In the data rows, 128 means zero.
Each row has a hidden score. How much does it go up from the first row of each pair to the second? 6 means little or no change, 12 a big rise and 0 a big fall.
[ 65 156   0 188 109 120  80 141 140 114 120 191]
[135 113 149 124 156  77 158 125 113 144 136 148] -> 10
[129 141 123 160 132  74 138 137 146 120  92 125]
[152 178 164 124 110  64 124 147 146 177 115 135] -> 8
[144 137 118 115 181 144 127 131 124 170 138 180]
[173  83  44  72  84 126  98 192 174 215  97 177] -> 0
[165 176 152 111 140 114 129 115 188 117  94 113]
[148 112 167 135 133 154 102 103 119 158 123 154] -> 6
[172  88  77 136 157  66 151 140 136 112  84 134]
[152 119 167 102 159 137 217 120 176  45 160 118] -> 8
[159 151 165 121 129 129 137 174  97 106 105  80]
[ 60 111   0 220  72  84  21  99  48 138 203  69] -> 3
[136 201 156 127  33 133 142  66 160  39 130  95]
[185 157 112  44 128  88  96 182 138 202  79 144] -> 12
[158 105 146  97 147 107 131 177 154 137  92  85]
[129 128 163 160 162 131 111 136 135 114 134 116] -> 7
[ 94  98 114 111 135 101 127 135 135 124 183 112]
[125 150  96 167  62 176 126 158 118 143 110 154] -> 3
[ 66  69  81 147 149 111 147 188 167 145 116 159]
[173 138 166 151  72 176 115 102 205 102 109  74] -> 1
[144 140 120 140 120  18 147 162 105  70  73 122]
[ 29 184  63  98 151 109 131 112  90 105 132 255] -> 12
[ 97 112 166 151  94 111 116 119 168 124 159 133]
[ 97  95 142 183 114 192 136 106 155  93 118 161] -> 5
[ 33 185 124 159 137 146 116  55 147 114 165 133]
[157 140 125  83 145 129 198 100 136  83 160 131] -> 3
[110 142 142 157 152 102 147 127 146 130 114 126]
[123 129 126 115 134  92 119 134 154  81 160 143] -> 2
[144 129 137 139 103 111  77 111 116 154  89 127]
[111 117 115 169 152 209 159 134 104  49  71  93] -> 6
[148 153  72 125 154  88 143 178 105 137 134  65]
[ 97 160 146  61 142 155  60 101 132 175 168  43] -> 8
[125 142 143 145 152 124 128 164 122 130 155 119]
[126 146 149 130 139 106 115 109 117 115 142 123] -> 5
[163 118 163  94 168 113 127 107 155 133  65 106]
[158 124 187  95 184 158 103 140 130 132 154  92] -> 7
[155 162 121 101 160 112 153 175  93 161 138 146]
[126  51 187 133  70 234  89  51 112 131 111 104] -> 0
[120 146 149  95 139 164 161 122 148 107 132 103]
[188 120  78  32 152 117 186 155 164 176 112 114] -> 7
[ 74 136  80 160  89 168 164 128 111 148 102 197]
[ 69  55 131 178  74 143 153 132 107 129 124 177] -> 3
[113 134 143 114 138 128 127 152 122 131 128 117]
[151 111 128 109 101 133  77 188 143 167 109 121] -> 3
[112  89  86 181  66 131 125 173 142 161 123 158]
[ 92 198  14 146 163  81  68 110 110 255  47 195] -> 12
[149 131 132 110 107 136 167 105 115 144 107 112]
[106 125 149 148 120 127 108  95  82  90 115 154] -> 4
[150 133 123 108  97  85 161 138 163 124 124 134]
[ 97  80  93 205  90 196  64 158  64  93  34 110] -> 2
[151 148 175 113 148 119 107 206 118 144 153 144]
[156 126 161 123 119 131 144 134 136 122 157 114] -> 4
[150 125 146 110 134 131 134 103  71 144 108 126]
[102 148 132 123 181 121 141 132 115 126 119 213] -> 8
[141 165  84 147  70  62 110 116 130 114  40 165]
[219 124 192  46 110 151 119 220  77 145 112 106] -> 8
[148 154 108 125 176 109 130 125 124 162 148 103]
[132 135 122 179 116 133 101 160 146 174  98 123] -> 2
[120  98  59 102 213  68 159 149 111  55 175 141]
[140 121  88  92 173  89 143 148 116 176 170 118] -> 9
[ 40 129  38 206 181  59  94  59 100  78 194 142]
[218 158 168  94 133  84  57 184 122 155  87 136] -> 3
[ 96  93  71 121  21 194 130 156 100 186 144 109]
[ 92 116 108 124  91 162 107 133  98 124 120 155] -> 7
[173 119 119 122 144 113 212  81 141  55 133 101]
[ 78 130 104 139  37 187 138 173  80 176 127 157] -> 6
[107  86  54 165 120 131  69 109  77  71  72 143]
[153 124 129 115 167  60 167  38 160  74 198  91] -> 12
[152  95 145  79 130  98 145 138 141  86 122 169]
[128 122 169  93 117  98 140 141 159 163 116 110] -> 10
[160 179 126 118 130 137 147  91 135 135 164 109]
[188  69 182  95 146 140 222  82 185  17 147  87] -> 1
[103 117 129 139 176 168 205 122 149  87 159 122]
[171 142 137 104 150  71 185 106 139  10  80 130] -> 1
[ 98 152 165 144 136 192 107 102 188 100 182 132]
[157  98 181 116 105 161 148 143  88 123 117 159] -> 4
[255 120 106 133 137  67 135 247 155 184  64 142]
[143 128 200 107 157 145 141 102 164 112 131 117] -> 9
[140 133  70 123 162  89 165 158 122 175 129 115]
[ 29 174   0 142  99 136   0  46 113 240 217  10] -> 7
[190 186 150  93  58 151 157 117 188   5 117  80]
[153  60 121  77 197 137 223 141 149  25 171 157] -> 11
[124 107  90  99 184 122 162  56 143  97 176 144]
[145 133 128  96 180 123 157 147  98 181  97 158] -> 9
[117 117 157 115 118 122 142 121 129 135 123 134]
[222 214 148 134 116  38  92 197 105 174  54 146] -> 6
[ 93 188 125  97 116  86 101  93 128 164 108 240]
[152 131  85 184 158 172  97 120 105 110  53 133] -> 2
[140 103 156 145 142 178 110  69 134 157  57 139]
[146  76 122 140  79 106 122 123 101 139 117 136] -> 2
[139 145 139  86 149 157 151 148 139 211 110 116]
[ 76 105 160  92  75 155  70  80 132 226 129 159] -> 3
[133 129 121 148 150 150  82 118 144 113  87 131]
[135 136 130 143 122 159 156 112 171 112  96  89] -> 7
[131 170  41  84 103  68  40 122 143 130 157 107]
[159 122 152 118 114 126 158 152  97 115  79 146] -> 7
[154 162 173 135 117 139 143 106 130 128 200 177]
[ 66 128  79 190  71 100 122 154 122 113 101 175] -> 2
[142 110 122 155 141 132 171 179 129 125 146 133]
[148 182 161 109 155 137 128 117 163 102 172  63] -> 8
[ 54 175  98 147 103 170 125  90 163 140 169  81]
[115 149 148  93 158  83 129 130 114 125 177  73] -> 7
[117  35 124 186 146 221 183 119  78  76 134 197]
[129 148 136 121 113 107 148 129 137 144 106 136] -> 10
[210 152 176  94 136 148 151 208 144 105 144 116]
[ 96 191 168 111 200 173  44 101 176 148 180   0] -> 12
[138 134 135  72 125 114 156 132 113 129 133 165]
[ 85 175 133 152 164 129 197 164 129 157 112 157] -> 11
[140 114 104 111 167  77 194 182 113 126 119 166]
[ 66 127  74 173  90  80 105 117 134 105 143 171] -> 2
[112 106 170 150 125 192  37  38 122 172 159 159]
[ 62 134  95  83 210 100 116 122 171  17 206 107] -> 7
[134 102 167 118  68 185 162 112  92 165 126 140]
[161 130 122 141 142 115 139  81 108 111 119 127] -> 6
[154 131  45 195  83 108   0 159 124 187 124 134]
[ 97  70 100 176  86 176 101  77 133 116  55 103] -> 6
[121 164  98 118 124 114 155 139  75 134 134 148]
[227 125 134  68 127 110 105 236 133 139 110 126] -> 1
[100  72  90 127 149 129 173 128 135  66 114 159]
[118 151 128 103 100 128 108  93 164 170 118  98] -> 9
[ 96  86 109 136  94 122  82 186 105 131 149  75]
[138 128  57 215 149 104  77 216 126 190 130 172] -> 9
[ 18 121  95 223  35  36 160 173 142 106 136 184]
[150 190 114 102 161 137 149 101 146  83 167 159] -> 11
[159 177 176  64 182 167 108 101 154 161 126  44]
[122 119 150 155  61 158 158 111 116 143 133 135] -> 0
[109 111  16 162 121 117  89 191 195 119 115 163]
[144 156 131 113 125 116 145  92  91 104 131 128] -> 10
[114 147 132 122 128 112 108 131  92 128 134 123]
[101 123 132 170  75 114 101 140 128  97  87 190] -> 1
[116 110 126 194 137 185 131 135 126  98 117 116]
[156 154 148  88 122 111 126 143 125 160 139 139] -> 9
[118   0 160 154  63 255 172 100  68 180 114  87]
[152 112 134 151 177 138 117 134 159 200 143 119] -> 12
[173 117 125 101 163 102 175 134  96 161 130 123]
[ 50 168  65  58 106 121 126 158 142 250 139 181] -> 9
[107 144 121 180  23  16 142 218 171 157  83 176]
[129 126  66 162  94 103 124 120  99 119 127 186] -> 7
[128  81 130 174 133 112 144 140 134 105 180  91]
[105 109 184 165 119 178 141 126  72  96 121 140] -> 7
[ 91 122 135 102 141 207 128  87 146 125 134  43]
[148 110 146 147 129 128 132 113 140 103 133 123] -> 2
[170 148 138 134 122 128 104  96 127 145 162 101]
[  5  33  69 227  82 122  89  86  37 128 187 165] -> 3
[146 131 168 120 117 137 109 127 126 125 134 119]
[116 143 167 129 168 128 237 146 130 135 119 158] -> 12
[189 127 157 158  76 154 129 121 153  57 101 112]
[202 148 160  78 147  91 118 153  92 123 105 146] -> 12
[167 151 132  97 144 141 140 157 120 132 128 121]
[112 119 188 159 110 143 144 106 145 123 137 181] -> 5
[ 42 110  93 232   0 145  85 118 143 185 109 173]
[168 162 188  94 182 162 124 141 125 133 142 140] -> 12
[158  96 143 140 154 212 116  83 101 127   0 126]
[170  94  73 118 213  79 175 157  88 136 140 146] -> 9
[145 110  67 188  80 123  67 140 110 194  63 143]
[237 167 197  72 159 123 168 161 147 118 120 100] -> 10
[108 146 173 101 105  94  90  85 105 129 132 102]
[135 149 142 113  99 142 115 103 126 124 142 176] -> 5
[114 125 106 135  80  73 106 144  90 162 134 123]
[169  92  89 144 180 146 204 158 167  99 183 116] -> 7
[157 114 205 126  98 248  66  74 153 195  82 116]
[ 67 150  72 122  86 112  37  79 115 144 150  72] -> 6
[153  97 106  87 213 103 167 124 104 112 147 143]
[101 157  83 124 100 100  32 111 134 173 191  80] -> 3
[129 143  95 178 169  90 152  67 192  69 156 149]
[ 87 152  97 181 120  68 105 166 168 105 137  52] -> 5
[196  93  99  89 235 150 255 108 172   0 241 133]
[146 140 124  79 164 109 166 132 108 165 139 127] -> 10
[171 155  76 135 174 143 142 114 144  75  68 135]
[138  76 216 111  75 255 122  57 120 131 120  33] -> 4
[196 141 180  85 109  91 147 163 124 159  95 132]
[121 135 133 130 130 127 102 146 168 153 158  97] -> 7
[194 117 162  70 115 109 119 194 133 164 117 115]
[164 164 159  89 178 159 154 118 153 109 165  77] -> 10
[163 105 126 109 187 150 105 164 159 125 164 104]
[149  89 114 134 112 164  95 179 156  90 127  98] -> 1
[ 76 155  64 147  83  79  25 121 156 152 153  57]
[154 139 143 136 146 155 171  87 172 120 125 142] -> 9
[130 123 110 124 188 174  97 122 129  98  51 114]
[140 146 132 135  78 158 145 117 132  94 112 112] -> 3
[141  96 162  98 150  89 163 150 129 139 132 118]
[132 113 137  81  92 110 126 139 116 121 142 149] -> 3
[ 89 103 163 111 126 129 152 121 113 110 120 164]
[115 152 185 137 125 197  84  85 168  93 147 169] -> 5
[121  84 160 144 102 147 169 122 135  29 144  93]
[ 71  91 105 213 141 184 147 138  94  96  70  91] -> 10
[102 182 131 160 118  85 135 173 127 168 123 142]
[171 165 162  85  64 127 132 131 158 169 109  86] -> 3
[156 104 103 142 168 146 142 152 110  46  89 142]
[125 138  85  96 201  69 184 122 111 157 150 142] -> 12
[134  53 155 150  63 217 118 118 130 110 159 118]
[231  95 151  90 126 130 124 154 146 106 158 173] -> 8
[170 119 139 126 180  95 159 143 104 158 136 144]
[156 150 167  59 173  84 166 124 122 192  75 108] -> 9
[112 153  91 173 116 145  88 116 151 131 106 125]
[196 145 154 122  94 173 140 208 123 153 117 153] -> 5
[138 149  80 149 112  72 168 170  81 121  92 133]
[ 70 179  99 100 103 114 124 133 133 118 153 206] -> 7
[146 152 172 101 164 241  97 116 129 119  96  63]
[ 93 168 130  98 149 140 184  79 175 108 179 150] -> 8
[108 142 147 180 125 149 155 144 140 121 155 111]
[176 141 192  66 140 101 164 116 160 129 118 129] -> 7
[109 148 170 107 140 103 165 113 103 150 109 178]
[117  44 143 112  49 229 141 105 111 136 133 126] -> 0
[143 144 129 118 171 100 155 133 113 106 150 156]
[130 115 147 107 169 149 115 139 160 158 132  82] -> 6
[173 155 116 121 120  92 127 144 119 115  87 117]
[124 120 120 165 151 134 133 127 106 100 136 138] -> 7
[189 152 158  73 136 132 120 154  87 137 116 131]
[252 112 176  45 154 103 130 185 142 137 144 133] -> 4
[149 139 145 158  49 133 169  85 224  51 174 116]
[173  97 113 109  98 101 100 185 126 151 104 172] -> 8
[165 181 176  92  87 109 163 130 183  63 112  67]
[122 156 107 108 171 159 112 130 128  90 161  52] -> 10
[170 159 154  74 152 168 170 108 127 127 145 149]
[114  99  95 109 157 112 166 172 115  35 112 190] -> 1
[ 90 126  89 148 155  94  57 107 150 123 160  65]
[116 162  80 140 103  72  93 100 131 165 108 181] -> 6
[135 171 150  90 138 171 115 119 150 160 138 138]
[ 54 131 141 170  86  99 163 115 146 116 129 124] -> 3
[  0 182  72 131  69  96 118 119 117 209 140 165]
[129 143 160 109 115 144 105 124 128 128 158 124] -> 2
[134 133 152 132 110 153 116 108 132 120 138 126]
[221 125 153  83  98 105 134 175  95 157 130 107] -> 5
[141 178  89  46 117  42 149 204  97 162  99 226]
[162 133  94 122 102 142 106 182 131 134 118  89] -> 1
[134 158 104 101 156 123 130 150 176 101 163  97]
[129 146 163 140 133 147  95  87 141 126 147 134] -> 6
[ 94 154 156  83 121 148 121 104 112 114 164 153]
[149 105  55 113 128 161 144 164  88 201 158 121] -> 6
[106 138 108 101 176 120 119  73 121 137 125 187]
[151 150 172 106 114 158 161  83 168 162 113 160] -> 5
[138 170 231  20 236 186 111  91 134 131 200   0]
[129 107  52 102 172  86 126 116 123  79 155 109] -> 0
[143 103 135 140 143 137 122 122 128 122 131 122]
[139 134 160  95 133 154 122 140 116 106 170 167] -> 7
[ 65 124 114 167 192 132  94 134 161  54 229  57]
[115 179 168  71 125  98 121 163 127 136 168 143] -> 8
[169 130 182 120 192 157 168  98 109 174 126 131]
[126 140 131 129 154 105 128 118 124 125 132 120] -> 2
[ 39 133 168 150  66  45  93  65 206 188 146 143]
[132 148 161  85 153 146 150 111  93 124 133 151] -> 8
[140 101  87 148 144 110 131 153 136 120 170 145]
[136 100 122 170  88 110  33 140 145 188  87 106] -> 4
[178  72 180  61 220 139 191 118  88 103 116 141]
[130  81 125 139 108 154 119 124 149  80  42 151] -> 0
[115 142 130 128  92 152 105  98 170 187 170 114]
[171 180 137 115 127 107 160  93 158 121  72 143] -> 6
[137 164 213 116 139 156 141 120 103 215  73 137]
[ 83 159 116 148  78  99  22 108 139 163 122  84] -> 0
[154 165 141  92 149 144 100 155 133 123 131 135]
[111 145 111 103 102 115 156 145 135 137 115 160] -> 6
[127 143 115 148 135 100 140 102 118 152 122 147]
[148 136 146  93 132 111 129 120 138 132 115 151] -> 5
[121 158 120 156 157 153 165 152 107 110 152  87]
[117 137 155 167 128 138 122 118 136 164 178 110] -> 6
[143 136 121 182 119 194 113 159 149  70  82  89]
[ 80 121 125 189 125  97 125 145 125 130 161  85] -> 10
[133  87 126 189 130 184 123 133 103 131  77 161]
[123 144 132  97 105 102 102 125 119 142 135 139] -> 8
[158 196 162  75 143 127 148  80 179 118 133 193]
[169  93 119 116 130 135 217 151 169  66 136 138] -> 1
[134 126 147 113 104 128 104 120 117 175 104 139]
[112 101  97 138 114  85  56 125 159 118 120  81] -> 2
[138  84 121 118 177 105 145 121 108 175 138 100]
[109 170 144  91 173  96 231  82 113 136 172 111] -> 10
[ 93 136 121 118 109 139 158 147  58 109  90 147]
[130 133 151 135 107 161 171 106 135 116 150 170] -> 5
[154 125 104  97 162 112 125 136 129 151 112 122]
[ 69 153 100 154 119 105 146 128 142 139 108 103] -> 7
[105 151 147 101 103  97 140 141 131 144 156 178]
[139 126 135 154  84 109 119 157 103 131 122 124] -> 2
[201 140 136  96 142 145 156 103 160  68 191 134]
[ 40  88 121 255  71 173 119  76  59  80  92 187] -> 4
[ 81 126  92 203  73  51 103 108 139 116  98 159]
[121  69 162 110 107 214 125  82 126 139 124 105] -> 8
[144 133 148 111 154 129 155 186 121 122 184 113]
[134 136 123 107 135 138 139 155 121 129 156 120] -> 5
[181 162 126  77 144 109 114 175 157  97 187 117]
[171 116  90 162  58 109  54 111 133 176 124 101] -> 2
[ 35 106  47 204  87  46 166 174 185 120 210 168]
[160 165 163 108 132 190  89 119 147 145 151  80] -> 8
[ 91 110 118 111 230 145 207 125 130  47 184 157]
[133 158 140  94 100  99 125 155 134 115 141 128] -> 2
[111 153 161 120 120  72 122  91 109 135  71 122]
[128 156 141 113 120 104 133 100 119 131 142 166] -> 6
[132 111  81 134 228  83 139 137 116  96 137 131]
[142 174 145 114 108 117 142 131 128 142 131 179] -> 5
[111 143 178 147 100 142 148 137 132 116 136 105]
[173 115 145  95 114  91 121 120  84 150 115 112] -> 5
[132 102 110 105 203 114 126 144  96 191 157 149]
[ 73 103 137  98  67 181 176 128 133 122 195  65] -> 1
[128 127 146  98 129 122 147 123 154 120 143 131]
[108  97 175 134 121 143 153 144 128 142  84 151] -> 6
[134 118 148 125 109 122 130 138  89 164 140 139]
[ 69  15  81 252  48 160 104  53  33 137 125 217] -> 0
[128  83  94 218 112 111 107 229 171  97  93  71]
[ 99 170 107  89 136 106  28  70 155 160 159  39] -> 12
[ 91  27  87 249  96 172 155 108  25  91 104 162]
[ 86  91  15 225 153 120 144  87  91 102  26 167] -> 9
[ 70 174 120 175 181 150 187 165 148  96 191  84]
[178 107 169  95 131 117 130 145 109 133 151 115] -> 1
[202  73  49  77 211 104 161 147 100  89 145 173]
[145 147 146 109 114 151  95  98 123 169 125  91] -> 8
[139 110 130 138 149 100 141 114 124  87 169 105]
[119  85 122 132 163 125 158 156 137 110 146 145] -> 7
[125 141 133  99 162 124 125 128  78 149 172 117]
[131 193 210  65 240 203 106  60  97 160 134   0] -> 12
[125  94 133 160 129 141 183 112 152  91 192 152]
[128 105 130 163 107 155 210 133 194 121  94 133] -> 6
[161  85 176 117  81 122 116 123 147 157 106 113]
[103 159 131 101 139  39  98  69 149  90 224  86] -> 10
[165 151 243  83 174 210 162  54 163  91 160   0]
[  0 145  53 217  69  42  75 121 136 125 159 179] -> 1
[ 69  25   0 237 158 168  98 151  41 180 134 241]
[167  94  74 159 183  83 161  79  90  61 128 180] -> 5
[102 171  99 130 134 130 127 105 155 107 130 198]
[127 112 104 159 101 124 106 140 106 144 127 153] -> 3
[101  99  79 216 134  82  92 102 147  78  46 152]
[130 183 131 127 156 118 111 137 109 132 153 179] -> 12
[130 154 103 124 154  80 152 133 109 147 193  79]
[ 96  81 132 154  82 178 140  81  92  87 139 124] -> 0
[184 125 110 110 130 130 196 131 127 102 154 112]
[ 26 206 100 197  15   0 172  95 193 127  74 201] -> 6
[ 85 117  72 156 186 113 145 187  78 178 193  70]
[111 133 146 110 195 184  92 107 134 128 155  36] -> 4
[ 98 103  96 170 179  76 173  49  70 175  92 219]
[  0 165  87 154 143 118  98 118 128 186 223  82] -> 8
[ 66 119 143 154 133 169 103  99 127 104 116 232]
[186 141 156  86 112 114 118 193 112 144 113 155] -> 5
[ 96 108  52 159  55 206  69 217 126 177  98 113]
[211 151 166 112 121 138 212 109 169 129 146 114] -> 10
[ 93 155 104 172 118  40  98 163 142 123 172 175]
[117 152 116 123  86  72  28 108 138 161 115  81] -> 5
[136 158 142 140 131  97 117 111 127 125 127 155]
[113  64  88 241  90 225 118  96 118  68   0 174] -> 0
[135 136 121 117 127 104 150 106  99 147 137 163]
[118  97 119 119 134 132 118 100 135  94  97 147] -> 3
[126  72  98 146  88 115 139 117  85  49  64 154]
[155 153 149  67 168 103 144 154 168 181 132 156] -> 12
[100 197  79  94 156 145  60 103 119 171 136 128]
[142  63 114 149 143 119  52 199 100 128 154 110] -> 0
[ 64  71  90 255 139 136 153  79  46 101  76 198]
[119 149 107 174 137 108  59 126 161 191  92 161] -> 8
[196  54  94 154 174 183 189  89 131   0  33 120]
[148  79 105 174 139 186 129 103 120  76  84 146] -> 8
[168 142 162  90 153 124 161 141 145 140 120 149]
[ 61 128 109 126  53 167  91 173  84 209 134 126] -> 5
[111 124 115 170 200 206  98  46 138  87 113  67]
[142 135 172 122  65 246  75  47 130 147 171  92] -> 3
[ 75 145 142 197 144  56 140 137 177  88 129  94]
[141  73 145 129 138 200 175 126 105 189 144 134] -> 7
[100 135 133 126  88 169 127  96  92 139 132 166]
[ 85 109  59 178 110  78  78 174 161 131  65 163] -> 3
[126 136  76 140  77  86   8 115 151 162  28 101]
[122 145 154  95 150 149 133 148 158  98 124 120] -> 11
[ 25 163  63 112  79 159  65  69 124 158 164 134]
[182 159 114 147 126  73 138 144  96 131 107 129] -> 4
[100  85 149 165  75 186 116 130  91 100 176 164]
[151 125 139  93 194 121 157 142 117 165 138 137] -> 12
[144 160 155  89 139 121 125 103 134 156 133 120]
[151 127 136 120 138 129 166 101  87 113 121 146] -> 4
[ 90 124 142 189 105 133 143 128  92 157 122 161]
[144 132 176 108 145 157 168 141 115 151 120 136] -> 8
[135 117 132 102 127 221 122 111 103 142 133 131]
[103 159 130 128  95 101 127 109 111 161 147  79] -> 7
[143 122 170  66 175 112 128 165 175 106 157 124]
[ 57 126 111 187 100  78 135 154 120  75 122 146] -> 3
[ 65 188 139 122 134  83 126  98 145 167 113 167]
[127 136 139  98 135  71 122 130  96 127 100 181] -> 2
[152 125 164 110  70 125 112 128  86 145  89 166]
[156 165 189  71 222 149  99 106 105 130 159   0] -> 12
[114 144 159  78 156 103 152  46 129 168  80 180]
[136 194  98 195  51 126  85 117 133 123  82 109] -> 0
[179 132 142 148 100  93 161 153 143 132  96  64]
[135  28  85 192 169 194 167 110 113 146 191  64] -> 8
[132 119 139  70 118 115 138 110 123 123 151 147]
[178 143 106 122 150  94 104 140 108 143 116 118] -> 6
[138  51  73  98 209 100 199 133  94  68 151 152]
[143 149 138  93 113  75 105 132 183  94  43 100] -> 3
[113 115   0 105  60 153   4 122  95 218 148  59]
[ 98  76 135 176  96 222 163 134 111  99 117 144] -> 6
[123 164 134 122 124 135 145  92  88 125 133 146]
[119 141 153 181 123 129 141 121  87 143 130 109] -> 6
[178  86 116  93 170 132 174 133 107  89 113 117]
[136 132 117  96 166 121 171 162 113 150 160 114] -> 10
[120 160 165 160 123 155 144 147 131 163 156 108]
[135 146  78 144  83  89   0 173 115 186  52 150] -> 0
[139 107 151 186 127 199  68  62 161  85  41 110]
[216  86 142 129  71 118 196 238 101 158 135 191] -> 6
[152  83 131  80 161 133 126 206 134  97 141 110]
[ 98 128 114 236 133 146 138 134  78 126 110 130] -> 8
[137  62  97 143 153 133  84 223 153 142 120  68]
[149 131  88 101 101 147 106 132  95 143  98 136] -> 7
[ 41  78  91 135  36 255 125  84  77 149 102 144]
[142 155 152  99 124 101 188 125 132 131 107  90] -> 11
[148  98 122 122 173 100 120 183 180  16 212  96]
[148 111 123 139 138 133 229 120 166  33 130 173] -> 8
[138 119  91 117 131 101 102 191 122 131 158 137]
[ 99 125 125 106  98 122  85 147 139 143  81 114] -> 6
[ 93 110 160  99  68 201 155  91 122 143  88 142]
[149 111 107 132 141 131 140 118 123 110 160 132] -> 6
[170 120 125 105 137 105 152 110 133 151 124 125]
[176 106 133 171 143 141 141 108 117 139 114 154] -> 5
[121 133 139 173 164 144 144 152  92 126 150  99]
[131 142 159 133  95 141  84 133 145 181 105 119] -> 4
[110 141 157 183 129 150 107 173 126 131 150  75]
[159 140 158 117  98 126 156 104 139 105 127  78] -> 4
[206 142 163 109 105  93  92 192 132 139  51 139]
[145 152 155 120 144  95 135 146 108 127 112 144] -> 10
[152 171 121 114  88  63  90 162 128 156  61 107]
[149 116 108 157 103 140 113 145 124  85  53 115] -> 3
